Where one turn sends some rows of the set: a few examples, then the rows asked
Q_968: [-2.01  0.92  1.99 -2.06 -2.35 -1.04 -2.83  1.26 -2.05 -0.42  0.20 -0.75
 -1.65  3.74  2.96 -1.41  2.85 -0.70 -0.25  2.61]
Q_461: [-0.59 -0.42  1.69  1.58  0.21 -1.37 -3.19 -1.61 -0.42 -0.89  0.15  0.66
  0.54 -0.09 -4.20 -0.41  3.64 -0.62  2.74  3.05]
Q_719: [-0.60  0.93  0.08  1.35 -2.36  0.10 -2.84  0.98 -2.53 -0.06  0.45 -1.53
 -0.43 -1.22 -2.85  0.77 -1.11 -0.42  0.34  2.65]
Q_879: [-3.72  1.70  1.93  1.13 -1.58 -0.97 -2.34  1.15 -2.51 -0.88  0.42 -2.01
 -4.09  2.63 -3.38 -0.30 -1.25 -1.08  1.22  1.66]
Q_700: [-1.58  0.02  1.02  0.34 -1.89 -1.85 -1.90  1.32 -3.78 -0.43  0.82 -1.14
 -1.06 -2.01 -2.66  0.03 -1.60 -0.76  0.41  3.29]
Q_510: [ 0.13  0.69  0.85  1.85 -1.69 -0.21 -2.68  0.50 -2.67 -0.36  0.38 -0.75
 -0.93 -1.90 -2.76 -0.61 -1.42 -0.23  0.75  2.39]
Q_87: [-1.73  0.02  0.84  0.71 -0.62 -1.26 -3.51 -0.78 -0.19 -0.26  0.07 -0.67
  0.90  0.52 -4.53  1.16  3.84 -0.96  2.85  3.46]
Q_859: [-3.05  0.42  1.88  1.86 -0.10 -0.85 -3.06  1.00 -2.56 -3.37  1.52  0.00
 -3.14  1.53 -2.43 -1.29 -0.42 -0.32 -1.47  1.75]
Q_755: [-0.75  1.27  1.90 -3.12  0.39 -2.23 -1.90 -0.78 -1.74 -1.44  0.28 -1.42
 -1.71  4.12 -0.87 -4.48  2.97 -1.46  2.00  3.34]
Q_317: [-1.41  1.02  2.31 -2.94  1.14  1.01 -2.18 -0.99 -2.03  0.29 -1.08 -0.39
 -2.09 -1.40 -1.23 -0.49  3.01 -0.73  4.51  1.66]
Q_876: [-1.25  1.36  2.10 -1.25 -2.55 -0.21 -2.78  0.61 -1.78  0.20 -0.32 -0.69
 -2.09  4.15  2.72 -1.65  2.74 -0.61  0.60  2.04]
Q_878: [-1.71  0.53  1.89 -2.82  0.80  2.14 -2.41 -1.30 -2.32 -0.01 -1.09  0.36
 -1.61 -0.84 -1.12  1.00  3.62 -0.23  2.66  1.61]
Q_247: [-0.73  1.57  2.49 -0.90 -2.19 -0.71 -2.69  0.63 -1.43  0.19 -0.36 -0.80
 -2.39  3.51  2.75 -2.99  2.27 -0.77  1.61  1.90]
Q_896: [-1.69  0.88  0.81 -3.32 -0.47 -0.72 -2.32 -0.92 -2.01 -1.45  0.26 -1.04
 -0.94  5.27 -0.76 -1.64  4.14 -1.00 -0.65  3.29]
Q_714: [-1.62  0.55  0.12  0.39 -2.34 -0.90 -2.39  1.46 -3.34 -0.14  0.67 -1.74
 -0.58 -1.36 -2.91  1.04 -1.24 -0.64  0.16  3.14]
Q_117: [-0.03  1.62  1.94 -2.02 -0.16 -0.67 -1.93 -1.77 -1.57 -0.49 -0.49 -0.98
 -2.28  4.90 -1.02 -3.96  3.13 -1.11  2.09  2.44]
Q_392: [-1.90  0.85  2.20 -2.13 -1.71 -2.11 -2.72  1.50 -2.12 -1.00  0.59 -0.80
 -1.77  3.11  3.13 -2.66  2.51 -0.95  0.38  2.88]
Q_842: [-2.65  1.54  1.23  1.95 -0.12 -1.20 -4.05  1.70 -1.16 -3.32  1.68 -1.59
 -2.38  1.38 -2.57 -1.87 -0.45 -0.57 -0.19  1.75]
Q_949: [-1.78  0.97  1.25 -3.81  0.18 -2.36 -2.32 -0.24 -2.05 -2.06  0.79 -1.44
 -0.97  4.30 -0.55 -3.13  3.73 -1.44  0.29  3.79]
Q_758: [-2.24  0.34  1.20 -3.52  1.22  1.42 -2.98 -0.49 -2.26 -1.10 -0.25  0.06
 -0.67 -1.32 -0.77  1.17  4.13 -0.39  1.44  2.23]
Q_470: [-3.11  2.36  1.24  1.58 -0.87 -1.17 -3.52  1.97 -1.05 -1.90  1.01 -2.81
 -3.03  2.09 -3.04 -1.39 -0.99 -1.03  1.36  1.68]
Q_161: [-2.96 -0.48  1.20 -0.51 -0.88 -2.50 -2.54 -0.42 -1.42  0.05  0.07 -0.89
  0.40  0.58 -4.66  1.59  3.54 -1.39  2.91  4.14]
Q_135: [-2.57  0.68  1.22 -4.04  1.76 -0.08 -3.27  0.36 -1.93 -1.56  0.32 -0.80
 -0.38 -1.99 -0.67 -0.04  3.75 -0.92  2.56  2.73]
Q_889: [-1.11  1.27  2.64 -1.60 -1.67 -1.82 -2.66  1.22 -1.75 -0.41  0.28 -0.89
 -2.26  2.97  2.98 -3.63  2.20 -0.91  1.56  2.42]
Q_101: [-2.75 -1.41  2.31 -0.36 -0.22 -3.34 -1.63 -0.97 -2.53 -0.41  0.15  0.30
 -0.32 -0.12 -4.47  0.38  3.11 -1.32  2.93  4.19]
Q_442: [-1.28 -1.35  2.70  0.92  0.46 -2.66 -2.15 -1.68 -1.82 -0.90  0.10  1.30
 -0.30 -0.53 -4.17 -0.87  3.22 -0.90  2.79  3.60]
Q_672: [-0.60  1.39  1.28 -2.24 -0.82  0.38 -2.06 -1.84 -1.70 -0.53 -0.50 -0.77
 -1.74  5.57 -1.02 -2.02  3.77 -0.80  0.52  2.55]
Q_661: [-0.41  0.14  1.35  1.23 -1.50 -1.33 -2.04  0.84 -3.53 -0.56  0.67 -0.60
 -1.29 -2.33 -2.55 -0.95 -1.60 -0.40  0.83  2.87]
Q_955: [-3.59  0.40  2.40  1.42 -1.01 -0.89 -2.01  0.64 -3.34 -1.81  0.61 -0.39
 -4.14  2.48 -2.95 -0.29 -0.83 -0.61 -0.59  1.59]
Q_693: [-1.91  1.06  1.91 -3.65  1.66 -0.20 -2.62 -0.02 -1.90 -0.61 -0.22 -1.15
 -1.37 -2.09 -0.99 -0.99  3.05 -1.14  4.34  2.37]

Q_247 -> Q_392
Q_672 -> Q_755
Q_859 -> Q_879
Now find these:
Q_693 -> Q_758
Q_719 -> Q_661
Q_161 -> Q_461

